In the rows, zero is written as 128.
name the system of each run:
j339, path 1 (10 x 22):
[[ 72 129 128 148 181 114 129 133 123 153  97 140  92 115 121 130 142 104
  133 169  89 121]
 [115 132 161 136 137 182  87 147 144 119 144  91 119 154 112 135 157 127
   99  73 144 129]
 [136 122 105 119  94 106 131 104  90  68 155 152 122 106 128 126 118 144
  130 108 153  76]
 [152 129 104 116 126  94 110 124 150 167 142 105 115 128 169 115 141 153
  179 162 133 167]
 [108 135 139 106 103 137 154 136 136 164  94 140 168 132  85 135 102 106
  110 113 142 177]
 [142 132 111 177 139 130 155 127 148 102 120 148 129 118 142 154 141 124
   66 150  95  97]
 [156 110 166 112 169 164 128 124 112 116 146  95 107 157 142 113 116 110
  172 124 107 110]
 [ 59 138 127 123 140 105  79 135 107 126 118 155 118 106  98 123 128 125
  144 124 155 104]
 [141 134 118 147  82 129 108 142 152 127 151  98 126 141 151 113 173 174
   94 107 146 145]
 [161 113 114 103 103 135 186  88 107 121 136 142 140 101 131 136  90 131
  152 112 139 145]]
j359, path 2 (10 x 22):
[[ 96 101  93  98 143  79 135 116 119 102 125 144 118 138 125 210 160 116
  114 128 116 143]
 [150 124 138 126 143 122  73 159 145 105 147 145 181 157 176 162 125 153
  155 135 159 142]
 [135 108 170 137 103 127 133 156  84 113  99 164 146 149 145  72  91 133
  138 148 115  85]
 [ 90 144 134 170 150 171 147 116 122 172 112 126  90  82 142  88 120 127
  155 143 116 149]
 [137 152 115 118  98 154 132 107 156 153 139  98 117  99  72 116 130 127
   91  67 161 129]
 [149 124  81 126 112  90 143  94 136  87 163 114  94 131 121 167 156 109
   97 149  98 114]
 [141 119 131  81 170 100 133 135 130 128 136 104 169 175 149 163 152 142
  166 146 124 166]
 [106 110 150 124 124 110 102 169 108 123  80 195 178 139 129 150  93 123
  122 133 139 111]
 [118 139 161 198 127 184 101 146 123 114 136 139 108 121 172  91 123 133
  137 151 122 118]
 [129 141 142 108 123 163 171 104 105 149 134  93 104 101  95  62 115 140
  144  86 143 102]]
j345, path 3 (10 x 22):
[[101 120 157 128  98 164 157 114 106 167 136  55  43 138 108  40 159 124
  136 113  99 137]
 [ 94 139  76  86 155 119 145  79 142 155 122 141 132  51  78 190 121 133
  136  67 181 153]
 [213 129 103 146  96 108  67 148 203 117 160 110 153 166 175 170 152 155
   92 135 139 146]
 [126 115 159  75 122 113 204 131  62  83 141 115 165 201 139 113 130 105
  165 174  82 163]
 [ 71 119 138 161 230 115 111 155 123 163  61 188 139  87 151 144 117 142
  156 154 122  86]
 [165 116 177 169  69 190  68 153 146 117 118 131 105 140  93  88  85  97
   71  78 133  79]
 [ 85 176  85 133  85 125 189  64  85  71 202 103  86  86 110  92 166 132
  134 141 136 131]
 [158  94  94  92 164  92 122 120 175 240 103  81  94  98 148 138 157 178
  175 103 145 164]
 [163 127 135  95  85 132  96 143 160 101 126 162 210 173  96 208  84  74
   97 114 148 192]
 [115 165 139 175 164 113 172 158 109  56 158 129 171 170 194 113 187 162
  109 207  85 100]]
j339, path 4 (10 x 22):
[[105 138 133 159 152 177 105 129 144 140 141 117 118 102 163 143 148 153
  153 101 157 162]
 [166 137 119 101  99 111 118 121 138 132 128 128 146 115  83 107 101 137
  101  93 160  83]
 [134 130  99 142  93  96 145 105 124 119 151 129  94 131 153 126 141 115
  134 190  90 157]
 [117 136 148  97 188 152 163 129 135 154 118 105 168 140 119 155 133 128
  148 107 134 170]
 [128  99 128 144 120 108  93 149 134 117  92 171 123 129 105 156 112 113
   75 115 117  78]
 [144 146 148 164 116 158 117 134 116  84 175 111 121 155 172  94 140 134
  147 160 116 129]
 [ 95 124 129  86 157 119 155 117  94 161 108 121 128 100 113  96 123 161
  170  99 157 110]
 [128 126  94 153  86 113  74 127 176 160 121 134  92 106 118 153 136 121
   93 122 137 154]
 [166 162 132 112 105 148 183 112 127  86 173 105 176 154 116 125 121 114
  114 133 129 151]
 [119  91 114 110 183  76 164 123 104 139  89 155 114 119 139 154 130 133
  147 151  94  98]]
j444, path 5 (10 x 22):
[[ 62  88 156 127 139 142 160 135  76 142  79 148  91 132 107 122 125 101
  120 121  95 126]
 [101 167 127 183 164 182  89 126 168 142 138 122 118  79 127 133 142 138
  111 100 160 120]
 [186 113 112 106  62 118 116 109 135 131 159  88  89 130 111  90 130 142
  115  95 140  97]
 [113 139  88 103 139  88 142  86 112 119 160 132 120 106 144 144 128 120
  194 176 129 167]
 [151 138 137  97 156 105 128 163 163 157 100 132 215 162 119 160 125 142
  111 127 142 151]
 [122  90 147 159  84 142 139 148  98  68 111 175 123 157 143 155 115 101
   76 131  88 115]
 [108 153 163 163 203 181 143 132 115 119 144  98 108 124 146  88 148 137
  146 135 113  96]
 [114 109 122 106 114 115  94 126 135 187  93 117  87  98  77  96 119 134
  120  76 157  99]
 [127 156  83 151  66 130  91 102 155 113 177 133 109  96 145 142 135 125
  139 151 153 186]
 [194 139 117  78 141 104 193 115 133 122 155  95 182 151 133 126 135 161
  140 130 131 137]]
j261, path 6 (10 x 22):
[[211 106 158 117  87 123 163 150 130 126  98 132 167 164 118  89  88 138
   79 110 112  77]
 [ 81 145 134 169 157 148 127 105  97  90 154 141  76 118 124 110 117  66
  155 199  76 115]
 [ 93 147 155 121 186 169 115 156 152 175 114  83 142 122 107 117 170 171
  120  57 167 126]
 [149 100  86 131  34  93  71 104 136 110 141 154  83 105 112 152 110 115
   96 107 146 115]
 [157 151 110 117 177 122 150 108 141 108 184 100 152 141 189 147 155 150
  196 175 122 174]
 [116 102 142  73 109  88 184 144 105 185  57 137 160 143  77 103 108 128
  109 113 121 130]
 [108 133 138 207 122 166  91 147 141  88 124 189 130 121 159 169 107  88
  101 170 100 137]
 [155 150 163 117 158 171 157 129 117  92 170  64 148 158 125  80 156 167
  119  80 143  77]
 [ 90  93  97 115 123  84  99  98 106 154 105 148  41  81  95 125 119 103
  151 125 118  93]
 [136 160 128 146 137 158  74 143 185 160 148 113 167 132 171 149 141 149
  156 132 167 209]]
j265, path 7 (10 x 22):
[[112 128 145 110 146 126 121 158 118  98 131 107 161 162 114 129 174 176
   92  73 156  86]
 [143  72 131 124  94 101 102 132  85 117 112 164 110 128 172 119 102 150
  174 137 130 104]
 [133 183 136 138 115 152 117 128 148 158 142 124 166 116 128  84  98 120
  167 164 148 178]
 [102 146  99 148  91 120 180 113 140 142 109 132 120  94  93 128 148 129
   59 113 122 130]
 [166  98 113 140 166 153 140  97 140  95 156 112  88 121 166 185 142 120
  132 113 104 123]
 [151 128 157  70 171 115 121 141 126 136 123 107 167 167  88 122 104 104
  144 125 125 108]
 [ 72 121 132 147 108  89  82 166 117 133 100 152 113 149 135 120 156 126
  109 164 114 122]
 [112 135 145 147 118 179 134 132 111 114 151 118 139 114 171 109 146 175
  153  90 167 153]
 [164 126 106 112 103 112 154  99 122 140 113 160 138  81 107 110  70 126
  132 120 146  94]
 [154 139 108 152 115 125 115 110 171 147 149 105  92 137 131 136 133  86
  121 173  92 168]]
j265, path 8 (10 x 22):
[[168  84  96 137 105 124 198 116 144 137 116 104 102 121 154 163 173 177
   69  83 110 130]
 [159  92 154 103 190 152 148 106 105  95 128 147 140 147 143 180  77  77
  179 145  96 136]
 [115 173 158 135 168 102  83 179 152 156 104 118 167 166  88  77 134 112
   98 175 113  84]
 [ 47  95 139 155  78 144 113 146  79 114 118 125  60 127 147 104 178 157
  116  94 137 135]
 [152 147 110 120 142 155 117  88 121 108 166 149 151  61 153 134  87 160
  193  94 199 119]
 [203 135 103 112  53  86 123 120 180 172 113 124 136 131  84 107  82  99
   89 149 119 135]
 [ 84 133 108 136 133 124 178 116 124  99 157 105 108 156 144 176 188  97
  112 175  75 202]
 [134 119 152 116 237 149 165 150 137 135  91 123 179 128 139 169 142 170
  119  77 141  83]
 [147  78 181 143  98 134  59 159 100 108  94 166  97 165 124 100  75  90
  123 133  96  64]
 [ 73 194 131 138 115 132 104 122 104 113 189  94 115 122 134  43 160 141
  189 174 151 146]]
j345, path 9 (10 x 22):
[[109 119 145 117  72 147 119 115  79 144 136 130 102 106 138  52  98 145
  197 111 165 140]
 [122 175  87 140  93 116 150 111 165 190 112 145 161  59 113 111 109 151
  123 130 174 169]
 [187 131 112 140  99 138 171 130 188 154 126  97 136 154 136 158 146 114
   68 138  92 185]
 [126 126 134  95 207 120 172 114 120  89 140 110 142 170 118 183 142  83
  133 159  80 134]
 [103  95 150 123 197  96  54 169 117 116  97 147 119 153 137 146 142 138
  134 131 116  49]
 [ 99 107 171 143  67 166  73 148  75  85 137 151 111 135 126  83 108 131
  135  88 160  96]
 [114 168  97 147  90 141 166  89 110 140 153 129 120  52 143  62 127 178
  161 122 173 130]
 [185 120  91 116  91 111 152 104 186 218 106 104 115  98 117 127 113 130
  124 129 129 189]
 [135 159 117 111 141 126 151 125 171 112 146 115 178 171  98 204 141  75
   89 153 105 200]
 [130 111 145 126 214 104 149 160 117  85 120 117 149 187 160 163 179 150
  103 150  83  78]]
j373, path 10 (10 x 22):
[[133 111 170 103 166  89  66 180 122 146 117 104 131 206 143  90 143 122
  168 181  95 110]
 [ 41 123 174 131 105 156 118 164  66 126  90 161 147 120 128  85 125 162
  144  83 173 125]
 [154 162 111 205 107 190 143 106 151 109 161 136 122  64 177 111 131 174
  107 104 162 114]
 [199 128 102 119  85 134 166  72 154 162 151  92  76 105  96 102  85  80
  135 145  96 148]
 [ 69 144  92  94 157  68 147 117 145 160 107 135 132 127  83 178 150  81
  121 174 105 179]
 [133  97 142  95 160 119 104 169 145 108 118 113 178 191 134 203 174 157
   86  73 144 135]
 [158  97 162 126 125 123 105 141  71  48 143 170 148 152 166 115  93 141
  156 129 130  49]
 [110 160 162 177 147 153 101 151 119 163 124 113 101 115 160  26 127 145
  176 174 119 104]
 [ 84 136 125 143  68 178 151 108 130 178 111 118  96  73  87  91 119 126
  109  74 161 175]
 [150 152  54 142 110 117 169  75 171 107 167 136 125  76 132 201 145 124
   93 131 134 164]]
j373, path 11 (10 x 22):
[[137 111 150  68  75  98  85 145  94 109 143 100 119 175  84  81 133 139
  130  89 151  87]
 [ 86 113 107 171 115  99 128 136  99 127 108 180 114  93 200 123 146 173
  159 172 129 132]
 [181 150 152 124 125 191 135 124 169 182 138  85 159 121 137 104 102 142
  153  95 159 184]
 [123 152 105 134  83 108 183 105 116 104 113 172 150 105  73 132  90  85
   72 152 109 109]
 [125 120 128 145 198 139 139 134 154 128 143  80  89 162 160 171 188 115
  121 152  75 155]
 [126  95 148  56 147 115  94 126  99 125 115 132 135 134  77 137  96 123
  152  64 164  83]
 [101 150 115 187 103 100  58 162 135  93 136 170 136 127 171 119 150 152
  111 179 134 103]
 [154 111 154 113  90 170 170 124 110 154 145  70 108 149 155  63 137 158
  164  98 129 173]
 [111 148  93 138 140 114 171  96 126 153  93 189 145  41 105 142  79 121
  134 137 143 121]
 [164 157 126 157 129 154 103 144 200 131 149  89 138 166 121 163 154  97
   72 142 105 174]]
j261, path 12 (10 x 22):
[[182  98 168 148 102 172 129 129 101 104 137 131 115 135 170  80  90 146
  151 111 126  89]
 [108 180 110 134 159 121 134  92 129 153 144 117  99  76  93  69 112 114
  165 160 132  96]
 [118 131 109 144 129 135 122 137 185 199 109  92 100 116 122 150 171 140
   89 110 127 175]
 [151 121 106 102  79 133 141 101 135  76 163 131 146 142 113 188 120 103
  105 100 136 167]
 [146 115 125 100 194  79 141 139 115  96 127 140 160 161 145 157 137 132
  146 165 102  88]
 [100  99 185 123 109 136 104 173  91 156  84 138 126 168 130  77 112 121
  145 137 114 131]
 [ 84 172 125 187 109 164 115 128 116 101 141 159 132  77 139 100 124 148
  118 122 164 110]
 [190 114 105 141 141 142 143 100 157 155 139  82  80  94 144 113 145 168
  120  96 131  92]
 [134 131 100  85 114 113 121  88 146 158 148 111 103 120  84 145 104  70
  159 143 122 181]
 [106 156 114 118 154  93 136 158 159 126 117 136 194 157 124 180 166 137
   88 152 130 165]]
j444, path 13 (10 x 22):
[[153  99 130 103 163  91 195 133 116 149 107 113 135 158 164 125 149 150
  146 166  80 134]
 [ 83 108 161 116 174 154 103 142 119 129  90 164 144 137  98 187  95  77
  127 103 125 146]
 [120 170 147 189  98 153  91 157 142  93 142 130 135 135 126  94 148 141
   62 126 138  76]
 [135  91 125 117 111 141 164 102  89 142 142  84  50 117 155  79 152 163
  166 106 112 122]
 [123 153  96 100 166 118  99  97 151 169 133 146 140  69  99 147  85 114
  185 128 176 148]
 [178 148 112 125  59  84 107 154 174 128 134 131 177 168 119 136 132 129
   72 157 125 155]
 [117  95 139 120 135 138 219 115  75  69 143 123 125 158 167 152 149 124
  136 142  82 154]
 [110 124 155 132 243 144 107 148 137 153  83 148 145 112 119 152 111 125
  141 112 130  71]
 [108 116 152 159  47 137  39 164 135 133 116 135  92 151  99  88 125 107
   83 114 128 115]
 [100 162 102 147  95 157 187  89  96 106 188  96 100  86 160  78 165 172
  166 121 151 154]]
j359, path 14 (10 x 22):
[[168  85 122 119 138 152 169 101 148 186  97  96  72 102 116 132 117 124
  115  86 104 123]
 [121 175  98 115 120 122 106  98 159 105 175 123 138 126  76 171 114  62
  114 149 131 170]
 [123 133 128 122 145  87 125 166 132  99 131 109 156 182 141 133 196 171
   84 134 122  96]
 [120  63 152 113 159 146 137 129  77 109 103 163 121 134 174 170  99 127
  181 108 121 135]
 [121 179 136 149 125 134  62 139 148 152 133 152 156  96 119  79  84 123
  165 153 171 123]
 [123 116 139 158  64 140 157 141 117 143 115 104  82 137 122  61 158 141
   70 119 100 112]
 [121 134  92 116 165 149 204  65 125 126 152 111 107  76 127 172 133 117
  154 114 132 169]
 [179 146 106  92 140  79  69 138 191 150 132 118 165 145  89 162 118 119
   99 116 149 111]
 [110  95 152 142  97 116 125 156  90  64 132 144 124 198 154 145 147 103
  105 171  76 138]
 [ 86 147 149 125 202 157 154 136  99 130 121 140 174 107 169 114 129 176
  193 124 162 129]]

runs to name:
path 15 (2 x 22):
[[129 129 182 152 122 177 154 148  94 112 125 143 159 158 172  91  92 116
  171 162 111 161]
 [102 164 137 149 148 146 165 129 116 132 107 140 138  83  86  76 116 136
   92 112 140  57]]
	j261
path 16 (2 x 22):
[[148 123 152 138 170 153 133 145 133 134 108 142 163 132 153 138 102 129
  142 135 125 124]
 [134 131 135 148 119 119 118 132 121 110 120 151 125 127 106 111  99 101
  101 151 108  80]]
	j345
path 17 (2 x 22):
[[ 91 123 110 142 135 129 110 117 124 106 122 172 123  93 124 190 121 113
  115 111 145 130]
 [171 144 139 141 119 139  84 141 147 105 170 103 136 148 153 102 138 149
  137 126 145 109]]
	j359
path 18 (2 x 22):
[[142 157 127 144 191 145 179 120 138  99 142 126 162 127 138 148 135 129
  116 145 113 105]
 [138  90 156 121 150 127 124 147 121 155  93 109  92 147 113 109 127 121
  117 113  95  82]]
	j265
path 19 (2 x 22):
[[107 136 110 156 133 156 159  92 129 129 127 153  97  83 116 153 104  78
  128 151 105 159]
 [148 172 125 121 151 132 112 136 172 134 152  79 154 141 101 123 162 145
   99 108 151 119]]
	j359
path 20 (2 x 22):
[[181 125 118 181 111 164  53 116 178 147 138 132  79  86 146 126  92 113
  129 122 136 108]
 [130 163 114  75  80 124 161  91 119 100 186  79 130 152  68 107 138  95
  122 118 133 160]]
	j265
path 21 (2 x 22):
[[ 82 127 154 136 139 106 100 180  94  61 114 169 174 174 134 143 158 147
   87 129 128  74]
 [146 103 157 150 109 142 117 151  89 135 130 126 108 127 200  53 129 194
  181 129 139  98]]
	j265
path 22 (2 x 22):
[[172 103 124 144 140 146 159  89 126 126 141 103  55 109 134 110 110  99
  137 145  75  92]
 [ 89 147 114  87 148 102  74 113 140 151 145 106 101 125  64 125 134  90
  155 125 141 134]]
	j345
path 23 (2 x 22):
[[169 124 132 100 122 114 151 114 115 118 139 104 125 148 107  98 115 114
  133 141 105  98]
 [ 75 123 113 124 142 102 106 127 119 137 116 146 104 117 124 149 142 117
  146 148 123 146]]
	j345
path 24 (2 x 22):
[[155  91 137 158 172 163 127 154 178 147 106 109 122 148 169 192 163 141
   83 103 102 160]
 [149 132 145  75  82 129 118 113  94  66 165 126 151 162  74 120  90  87
  132 103 144 110]]
	j261
path 25 (2 x 22):
[[ 95 168 127 131 133 126 118 129 139 174 128 100 114 114 101  74 144 130
  137 143 133 137]
 [113 123  97 145  99 136 139 117 150 137 128 126 113 105 129 170 156 139
   88 101 139 167]]
	j261
path 26 (2 x 22):
[[136 107 141 156  96 118 105 159 120 147  84 173 138 117 152  98  99 153
  123 137 133 101]
 [118 156 142 162  92 182 152 113 121 126 139 127 114 108 117  94 103  96
  121 137 121 154]]
	j345
path 27 (2 x 22):
[[153 149 123 137  73 125  94 133 141 110 163 110 131 140 123  95 137 146
  106 122 147 111]
 [131 111 110 109 117 106 176 103  96 125 138 122 113 119 155 117 138 147
  167 145 120 146]]
	j444
path 28 (2 x 22):
[[130 147 116 131 166 157 145 105 135  84 142 148 161  98 116 185 112 117
  114  98 150 114]
 [174 103 132 111 141  74  89 146 136 125 125 119 120 164 137 115 129 131
  131 155 103  75]]
	j339
path 29 (2 x 22):
[[ 51 114 100 129  66 121 162 105  78 107 131 146  89  98 130 145 159 135
  128 113 138 178]
 [194 138  97 127 170 138 131 116 194 148 145 110 166 106 158 186 139 163
  123  99 160 151]]
	j339
path 30 (2 x 22):
[[126  95  95 112  97 104 153 104 143 141 122  99  64 127  87 161 161 103
   65 103  93 135]
 [121 134 120 102 182 145  98 111 143  99 179  94 125 142 142 193 162 127
  167 105 145 168]]
	j345
path 31 (2 x 22):
[[112  97  98  98 125  70 133 132 126 153 102 138 128 129 139 161 155 157
  135 127 133 146]
 [157 118 131 142 103 137 107 143 145 121 126 161 167 140 164 166 103 124
  129 134 138 168]]
	j359
